0: [-19 -17   8 -18   3  -4 -10   3   0   4   2   8 -21  19 -11  -4   2   6
  12   4  -7   8   4  -6]
1: [ 68  -7   4  73   3  10   5  -3  -4   9   8   2  72 -26 -18   3   8  -1
  20   8   6  18   4  -2]
2: [  9  29   6  10  56  -8 -12  -4  -3  50  51  -2  14 -44 -16  -7   2   6
 -31  47 -15 -33  51  -4]
3: [-27 -20 -46 -20  -2   4   3   7 -53   1   3  14 -25  -3  42   0  11 -48
  -1   3   6  -1  -1 -12]
4: [  0  -8 -17  -1 -13 -18  -9  20  -9 -13 -15  18   6 -15 -11 -18  17 -16
 -15 -13 -14  -9 -10  -1]
5: [-23  -1   2 -23  -4  -1   0   2  -5  -5  -2   0 -20 -23 -22  -1   6   5
  -3  -7  -5   0   8 -11]
6: [ -3 -19  -7  -4  -4 -26 -30   9  -8 -12 -10   9  -5  -8  -4 -20   8  -8
  16 -10 -29  23  -3  -1]
7: [-27 -20 -60 -21  -4  11  11  17 -74   1   6  24 -26  -8  70   5  23 -60
  -6   3  13  -1   3 -19]
8: [ 31 -19 -11  25  -9  17  13  -4  -1  -1  -5  -6  26  13 -14  11  -4  -9
  -7 -10  19  -8  -4 -12]
9: [-15 -21  37 -17   2  -1   2  22  72  -2   0  28 -15   8  65  -1  30  39
  13  -5  10   7   5  22]
10: [-26 -15  52 -19  -3   1   7 -28  28  -6  -4 -20 -26 -24  30   0 -21  46
   8   5   9   6  -7  18]
11: [-27 -20 -36 -21  -5  -7 -23  14 -18  -6   1  18 -17  -8   9  -1  21 -27
  11  -6 -14   7 -16   1]
12: [ 43  -6 -27  56 -38  31  35 -18 -10 -40 -40 -12  54  19  -1  40 -15 -24
 -57 -40  35 -44 -30 -25]
13: [  3 -22 -15   4   1  12   8   0  -9   1  -1   2   2   3 -11   4  10 -18
   3   1   9   9  -1  -8]
14: [-31 -17  16 -27   5  -5   3   1  -1  -4  -5  -9 -27  -2  -7  -7 -13  26
   3   0  -1  14  -1  -1]
15: [-13  -1 -17  -8  19  18  20  41 -14  21  16  39  -7 -18  14  12  34 -19
 -17  18  20 -17  14 -22]
16: [-23  -4   0 -19   4  -5  -6   0  -2  -1   5   8 -20  -6 -25  -7   2  -6
 -12   2 -12  -6   3  -2]
17: [ 21 -18 -17  15 -27  21  14  -9  -3 -16 -21 -14   9  10 -13  13  -8 -17
 -34 -29  23 -35 -20 -17]
18: [-18 -18 -30 -10  -3  15   9   1 -14   1  -4 -10  -3   1   3   1  -1 -16
 -19   3  17 -23 -15 -17]
19: [-24 -22 -15 -21  -3  -6  -9   9  -5 -11  -8  14 -22 -17 -17  -5  12 -18
   5  -6 -11  10  -6  -2]
20: [-16  -5   6 -17 -16  -6  -6   6  -6 -17 -16   7 -17 -25 -15  -1   2   1
  12  -9  -4  14  -6  -5]
21: [  7   7  -2  14  36  -1 -10  -5   0  37  34   7  17 -32 -20   2  -3   2
 -36  34  -3 -36  36   0]
22: [-10   3  -9 -10   1   1   1   1  -7   5   3  -1 -10  15 -21   0   4  -7
 -17   2   1 -20   6 -11]
23: [  5 -16  27   3   7 -28 -27   7  12   5   3  12   7  15  15 -28   8  32
 -12   7 -23 -15   3 -27]
24: [ -1  11   8  -2  30  -6  -5  -5  -7  31  38  -2   2 -41 -20 -14  -9  11
 -25  41  -7 -34  30  -3]
25: [ 19   1 -32  31 -24  16  21 -27 -13 -26 -26 -23  27  21   2  21 -25 -30
 -35 -30  20 -28 -18 -15]
26: [  2  23  -5   3 -30  -9 -10   5  -5 -33 -36   7  -1 -26 -15 -16  10  -9
  24 -29 -11  25 -41  -2]
27: [-19 -18  55 -20   3   4   7  14  79   3   3  19 -18   6  70   1  18  57
   4   0  12  -5   5  16]
28: [ 43  -7 -10  39 -35   2  -2   0  -5 -36 -30   0  53  22 -22   0   3  -7
 -50 -36   1 -50 -22  -2]

[-24 -13 -39 -18  -8 -13  -5  23 -21  -2  -3  28 -17 -11  11 -21  15 -37
   0 -12 -13  12  -7   1] 11 19
[  9 -18 -23   5  -7 -33 -42  16 -11 -20 -17  13   4 -11  -2 -26  14 -27
  27 -17 -37  35  -7   3] 6 4
[  6 -15  47   0 -20  40  28 -35  40 -17 -19 -31   5 -13  31  43 -27  35
  18 -22  35  17 -16  44] 10 14
[ 37 -10  10  38 -30 -14 -19   1   0 -24 -28   3  35  14 -13 -16   8  15
 -41 -28 -17 -36 -31  -9] 28 17
[-13  92  -3 -21 -33  -8 -11   7  -3 -35 -33   7 -24 -64 -30  -5   8   0
  17 -30  -8  10 -29  -8] 26 20
[-10  30  30  -5 -40  29  17 -58   3 -35 -42 -54  -2 -43   6  20 -52  31
  25 -41  23  27 -40  16] 10 26
[  2 -18  20   0   0 -28 -26  12   7  -3  -4  -1   4   8  -3 -29   6  14
 -29  -6 -22 -34  -6  -4] 23 4
[-10  64  -3 -10 -47 -15 -15  19   0 -42 -43  18  -7 -56 -23  -8  16  -5
  18 -48 -13  19 -45   0] 26 20
[ 40 -20  16  39 -10   3   3   2  -6 -15  -7   3  45 -11 -21   5  -3   5
   3 -17   5   5  -7  -4] 8 1
[ -4  60   4  -5  -4   0  -6   4   1  -3  -5  -3  -4  20 -18  -5  -1   0
 -25  -7  -6 -20  -5  -5] 22 16
[ 10 -23 -22  17   7 -39 -31  -5  -5   5  12   4  12  12  -2 -36  -3 -23
  38   2 -34  29   4  13] 6 0
[ 98 -20  26  95 -24  69  73  -8  39 -27 -20  -7 102  -9  56  74 -10  29
  60 -18  70  66 -23 119] 1 8
[ -21   22   74  -27   22  -30  -26 -106  127    9   17 -102  -21  -40
  106  -30 -102   71  -11    8  -33   -9   10  -33] 10 27
[ 30 -27  28  26 -16  30  38  -1   0 -10 -11  -3  28  -3  -2  43  -7  39
  30  -9  39  44  -7  18] 8 13
[  8 -19   6   4 -15  -6  -8   4   1 -18 -15  -1   9   1 -18 -12   3  14
 -19 -16 -10 -19 -18  -3] 4 22
[ 79 -24 -22  80 -18  36  40  -3  -9 -16 -20  -5  77   6  -9  37   0 -25
 -62 -21  40 -54 -14 -22] 12 28
[ -7   3 -39   0  33  32  37  51 -20  32  27  51  -1 -33  21  24  46 -41
 -23  30  32 -26  27 -29] 15 3
[-26 -19 -42 -23  -1  -5 -12   8 -22  -4   0  12 -19  -2  14  -1  15 -33
   5  -5  -8   1 -12  -2] 11 19
[-18  -9   4 -24   2  -9  -6   1  -7   4   3  -5 -20  24 -19 -12   4  -1
  13   6 -10   7   4  -5] 0 16
[ 46 -11  13  47 -32 -25 -29   6   7 -29 -33   8  44  19  -4 -26   9  20
 -51 -31 -27 -44 -33 -19] 28 23
[ -6  17 -16  -8  29 -13 -27 -11  -3  25  28 -15 -15  43 -15 -17 -12 -18
  25  26 -28  27  29  -3] 0 22
[  1  -2 -18   8 -35 -20 -20  16  -2 -29 -37  23   4 -18 -16 -17  22 -20
  29 -26 -17  24 -30   4] 26 6
[  1 -21 -13  -1   2  16  11  12 -10   0   5  20  -4 -20   1  21  14 -14
   2  -3  11  -1   3 -15] 13 18
[ 22  -3   9  25  23 -55 -56 -14  10  19  20 -11  23  21  22 -52 -15  15
  -6  25 -52  -6  21 -16] 23 6
[ 20  57 -13  21  74  -5  -3  -1  -4  70  68   0  23 -44  -4  -5   0 -11
 -33  74  -4 -36  77  -6] 2 21
[ 42  95   0  44 113  -5  -3   0  -1 108 110  -1  45 -67  -9  -6   0   0
 -46 112  -7 -50 113   1] 2 21
[ -5 -20 -32  -8  14  24  15  18 -12  11  12  29 -15 -23  15  28  23 -27
 -15   9  14 -23  12 -22] 15 18
[  2 -15 -18  -8   5  10   7  -2 -12   0  -3  -9  -4  11  -2   7  -7 -30
  -3  -1   8  -1   6  -7] 13 18
[  3  -3 -11  13  25   4   2   0  -1  26  25   9  13 -23 -15   8  -2  -5
 -37  26   3 -35  27  -7] 21 24
[-12   7 -18 -16 -12  -8   4 -20  -5 -16 -15 -21 -21  38 -13  -2 -14 -19
 -17  -9  -2 -23 -15  -6] 22 18
[  3 -24  51   4 -16  46  39 -16  42 -12 -22 -20  -3  -9  45  45 -19  53
  31 -16  42  23 -21  46] 10 27
[ 13 -20  40  25  28 -53 -57 -25  15  24  22 -25  19 -17   9 -47 -23  39
 -33  27 -49 -39  28 -43] 23 24
[ 36 -20  -5  36 -14 -30 -33  -6   1 -20 -17 -10  40 -13  28 -27  -4  -8
  44 -16 -29  48 -19  53] 6 26
[ 33 -11  34  39  39  41  49  30  16  37  31  33  37  27  11  45  30  38
  43  33  47  42  37  22] 1 8
[ 14  18   2  15  -3  -2   1   2  -3  -9  -1  -3  14  23 -19  -3   3  -2
  27  -3   1  28  -1  -6] 13 8
[-31  66 -18 -17  -2 -17  -7 -53  -9  -3  -3 -46 -18  57  -7 -12 -44 -22
  -4  -4 -11   1  10  -2] 22 16
[  8 -22  25  13  17  30  30  14   9  12  15  15  12   8   4  28  16  28
  32  12  29  31  12  22] 13 0
[ 38  -1   4  38   5  33  33   3  -2   3   5   3  38 -26  -5  30   4   4
  -3   1  30  -4   3   9] 8 1
